[[100 109 128 102 136]
 [131 125 127 131 130]]
|
[[109 128]
 [125 127]]

[[122 112 137 107 142]
 [125 128 126 127 129]]
|
[[112 137]
 [128 126]]

[[145 113 124]
 [143 121 122]
 [129 144 117]
 [106 156 130]
 [139 136 105]]
|
[[113 124]
 [121 122]]

[[136 135 128 104]
 [134 141 139 139]
 [117 133 123 126]
 [123 126 132 148]
 [134 129 124 114]]
|
[[135 128]
 [141 139]]

[[133 125 128 123]
 [134 124 141 129]
 [127 125 128 145]
 [128 123 131 105]
 [139 131 127 130]]
|
[[125 128]
 [124 141]]

[[133 122 144 132 140]
 [153 109 155 137 135]
 [117 133 106 152 153]]
|
[[122 144]
 [109 155]]

[[140 151 112 120]
 [136 117 137 120]
 [124 125 108 101]
 [133 127 144 151]
 [116 134 124 140]]
|
[[151 112]
 [117 137]]
---
[[125 111]
 [150 155]
 [157 151]
 [141 148]]
|
[[125 111]
 [141 148]
 [150 155]
 [157 151]]

[[134 122 117]
 [102 109 143]
 [152 155 116]
 [135 132 146]
 [156 148 121]
 [136 128 105]
 [106 116 117]
 [148 146 118]]
|
[[102 109 143]
 [106 116 117]
 [134 122 117]
 [135 132 146]
 [136 128 105]
 [148 146 118]
 [152 155 116]
 [156 148 121]]

[[134 131 118 143 124]
 [150 146 105 151 108]
 [152 145 149 125 123]
 [110 115 137 116 146]
 [136 130 147 129 138]
 [133 125 143 139 143]
 [132 133 135 122 129]
 [153 149  99 154 102]
 [121 122 142 120 141]
 [125 132 114 122 119]
 [128 131 128 124 128]]
|
[[110 115 137 116 146]
 [121 122 142 120 141]
 [125 132 114 122 119]
 [128 131 128 124 128]
 [132 133 135 122 129]
 [133 125 143 139 143]
 [134 131 118 143 124]
 [136 130 147 129 138]
 [150 146 105 151 108]
 [152 145 149 125 123]
 [153 149  99 154 102]]

[[126 117 117 143 118 125 132 136 140 134 142]
 [128 127 119 135 119 125 138 124 132 143 135]
 [131 132 118 133 115 135 144 138 121 130 135]
 [136 121 117 132 116 128 140 127 132 141 132]
 [127 115 118 145 120 125 134 137 144 132 142]
 [130 128 121 133 126 125 151 129 137 138 135]]
|
[[126 117 117 143 118 125 132 136 140 134 142]
 [127 115 118 145 120 125 134 137 144 132 142]
 [128 127 119 135 119 125 138 124 132 143 135]
 [130 128 121 133 126 125 151 129 137 138 135]
 [131 132 118 133 115 135 144 138 121 130 135]
 [136 121 117 132 116 128 140 127 132 141 132]]

[[152 105 105 130 127]
 [131 131 138 121 131]
 [141 116 131 114 112]
 [132 128 117 138 122]
 [121 144 128 142 136]
 [139 120 139 109 116]
 [114 150 142 134 125]
 [129 132 130 129 123]
 [136 123 118 132 115]]
|
[[114 150 142 134 125]
 [121 144 128 142 136]
 [129 132 130 129 123]
 [131 131 138 121 131]
 [132 128 117 138 122]
 [136 123 118 132 115]
 [139 120 139 109 116]
 [141 116 131 114 112]
 [152 105 105 130 127]]

[[125 124 109 143 138 127 136 140]
 [137 124 140 124 124 151 133 116]
 [112 138 137 119 120 134 123 134]
 [128 134 149 121 116 128 124 116]
 [127 130 131 126 125 130 130 128]
 [124 129 130 126 131 129 128 129]
 [140 131 120 131 130 128 125 136]
 [132 127 137 124 128 144 131 121]]
|
[[112 138 137 119 120 134 123 134]
 [124 129 130 126 131 129 128 129]
 [125 124 109 143 138 127 136 140]
 [127 130 131 126 125 130 130 128]
 [128 134 149 121 116 128 124 116]
 [132 127 137 124 128 144 131 121]
 [137 124 140 124 124 151 133 116]
 [140 131 120 131 130 128 125 136]]
